which system made each run
Z647, trace 1 (5 x 28)
0:  20 -10 -11 -34  11 -17  -9   5  -8  26 -12  20  16 -20   2 -31  27 -25   1   3  19  -4  -4 -23  16 -25  20  -7
1:  -3  -2 -15 -14   4  -7   0  12  -5  14 -23   0  15 -14  -4 -29  12 -35  -2  13  -6  -9  -2 -13  13 -27  12 -34
2: -16   9 -18  18  -1   1   8  18   8  -8 -21 -18  11   6   3 -14   2 -25  -3  17 -21 -16  -6  -8   4 -19  -6 -33
3:  -4  15  -5  41   3   3  11  13  18 -29  -4 -17   3  25  16   9   4   0  -1  12 -14 -23 -17  -7   1 -12 -23  -9
4:  14  12  20  29   8   2   6  -5  16 -31  13  -7   7  26  19  23   9  16  -2  -1  10 -17 -22 -10   3  -5 -30  24
Z501, trace 2 (5 x 28)
0:  21  11  33  25  -5  -4   3   0  40 -11   6  -5  35  24  13   8   5   2  -4  -5  12 -22   0   0  26 -21 -34   3
1: -11  17  41  23 -18  16   1 -13  32  -9   1 -16  32   3  -1  16 -30  -7  -8   3   1 -10  11  24  18  -5 -34  -6
2: -28   9  31   5 -25  19  -4 -14  14  13 -12 -21  23 -20 -16   5 -44 -21  -6   3  -7   8  25  35  18  -2 -14 -23
3: -15  -8  16 -21 -22   5  -6  -4   1  38 -22 -12  24 -30 -18 -19 -26 -35  -3   1  -2  14  32  22  20 -12  17 -41
4:  19 -16   4 -40  -1 -14  -9   4   6  46 -18  17  32 -24 -10 -38  11 -32   3  -3  21   5  19  -4  26 -26  22 -24
Z168, trace 3 (5 x 28)
0:  38  -3  16 -12  17 -18  -3  -8   2  -5  15  25   9  11  19  -3  36  14   1 -11  32 -17 -21 -30  11 -14  -7  38
1:  25  -1  -2 -23  25 -18  -7  -9 -15 -12   3  24   5  -7  17 -10  43  -7  -4   2  20 -20 -31 -42   5 -23   4  28
2:  -2   6 -10 -13  21  -6  -6  -9 -26 -25  -1  11  -7 -19   8   2  30 -12  -7  19   4 -19 -40 -38  -8 -18   0  20
3: -27  15  -6  14  11  14  -4 -16 -29 -46   1  -8 -26 -11  11  24   3   0  -7  20 -11  -8 -33 -18 -22  -1  -6  19
4: -17  15  13  28   7  17   0 -21 -18 -49  19 -14 -27   7  14  43  -7  27  -7   6  -3  -1 -25  -1 -21  23 -17  38
Z880, trace 4 (5 x 28)
0: -45   2 -19  -5   0  15  -3  -8 -39  -9 -21 -23 -21 -32 -13  -2 -17 -28  -7  22 -26   7  -4   1 -15   0  18 -22
1: -26   2 -41  -7  13   2   4   9 -31  -8 -16 -13 -24 -10  -5 -14   7 -16  -3  17 -22  -2 -23 -25 -19  -6  21 -14
2:  -2   4 -42  13  25 -12   5  18 -14 -26  -4  -3 -23  15  13  -7  28   2   1  16  -9 -13 -36 -39 -15 -10   5   6
3:  10  14 -13  34  20  -8  12  13   8 -39   3  -5  -7  32  25   5  28   8  -2   9  -5 -31 -36 -31  -5 -14 -21  11
4:  -5  20  14  38   5   2   4   1  26 -37  -1 -11  18  21  23  12   7  -5  -6  14  -8 -31 -19  -8   8 -21 -38   0
Z190, trace 5 (5 x 28)
0:  -3   6  -1   8  -5  -3   4  10  12   2 -19 -10  21  -1   2 -15   6 -30  -7  13  -9 -18   0  -3  19 -28 -12 -30
1: -14   8  -5   1   2   3  -1   1  -7  -8 -20 -12  10 -15  -1  -9   2 -31  -7  17 -15 -15  -7  -9   8 -21  -5 -25
2: -18   7   2 -10   2   4  -3 -11 -23  -7 -13  -7   1 -27  -3  -1   0 -26  -8  13  -5  -7 -10  -6   1 -14   2  -7
3: -14   6  14 -16   0   7  -6 -19 -21  -3  -2  -5   1 -29  -3   7 -10 -15  -8   5   4   2  -4   2   2   2   0   5
4: -12   5  26   0  -9  14  -5 -20  -8  -3   5 -12   4 -14  -5  15 -22   2  -6  -4   8  10   6  14   2   9  -4  12

runs to name
trace 6 (5 x 28)
0:  -4  12  15  12   8  10  -3 -19  -8 -30  11  -4  -4  -3  13  27   0   9  -6   6   9  -7 -22  -5  -5   4 -15  26
1: -34  12  10  13  -5  19   2 -17 -21 -21  -2 -21 -13 -14  -3  20 -23  -2  -5  10 -15   4  -8  10 -12  11  -6   1
2: -35   2 -16   2  -4  15   1  -3 -24  -3 -11 -26 -19 -19 -11   3 -21 -12  -2  11 -21  16   4  10 -16  11  14 -18
3: -11 -11 -28 -12   5  -8   2  12 -19  20 -15  -5 -16  -8  -9 -22   0  -7   5   1  -7  15   2  -8  -7   2  30 -16
4:  26 -14 -33 -12  13 -17   2  20   1  12   0  12  -7  13   6 -23  31   4   9  -3  12  -2  -9 -27  -1 -10  23   0
 | Z501
trace 7 (5 x 28)
0: -18   7  -8  10  -4   1   6  14   2   3 -26 -17  17  -4  -4 -18  -6 -33  -4  13 -20 -12   1   1   9 -18  -5 -38
1: -26   4 -14  -5   2   3   0   1 -19  -2 -24 -15   3 -18  -9 -11  -5 -31  -6  16 -18  -6  -5  -7   2 -14   5 -28
2: -22   2   0 -21   3   3  -6 -11 -30   5 -14  -6  -1 -33 -10  -8  -7 -25  -5  10  -5   4  -4  -2   0  -6  13  -6
3: -19   0  19 -23  -7   9  -8 -22 -20  11  -6  -4   1 -33 -11   3 -19 -12  -5  -2   6  13   9  12   2   5  10   2
4: -19  -1  27  -1 -16  16  -3 -16  -3   9   2 -16   4 -13 -12  13 -33   3  -3  -9   7  17  21  29   4  12   2   0
 | Z190
trace 8 (5 x 28)
0:  37  -1  31  19  -8 -10   8  10  47  12  12   4  33  34  14   4   7  17   4 -19  25  -9  13  12  27  -8 -21   3
1:  17   9   2  45  -5  -6  15  26  47 -10  -2 -17  26  48  13   1   5   6   0  -2  -1 -24  -5  -4  18 -20 -28 -15
2:   2  10 -28  36  11  -7  14  26  15 -26 -14 -14   8  31  18  -9  22 -12  -2  16 -19 -31 -25 -29   0 -28 -15 -21
3:   3   6 -29  -9  26 -14  -2   7 -17 -22 -10  11  -5  -7  10 -17  41 -18  -2  19  -3 -26 -40 -49  -4 -32   6   5
4:  14  -7   2 -40  24 -13 -15 -21 -35  -8   2  26  -2 -33  11 -10  39 -16  -6   7  23 -12 -29 -43   4 -23  16  26
 | Z190
trace 9 (5 x 28)
0:  12  -3  10 -28  14  -5 -12 -19 -23   1   8  15  -3 -24   8   2  19  -4  -8   2  23  -1 -18 -18   6  -7   8  24
1:  18  -1  37 -18  -1  -2 -14 -26   1   4  16  14  12 -14   4  13   1   8  -4 -10  32   6  -1   2  15  -3  -3  31
2:  12   6  39  20 -12   8  -2 -12  25  -4  16 -11  20  15   9  24 -13  17  -5 -11  18   1   9  20  15   2 -22  18
3:   0  13  15  48  -8  10  12   8  34 -23   8 -21   9  37  11  21 -15  19   0  -2  -3 -10  -3  11   2  -1 -29   3
4:  -5  11 -25  45   8   3  13  20  14 -34  -1 -22 -13  37  16  11   8  12   2  11 -17 -16 -21 -12 -10  -2 -15  -7
 | Z190
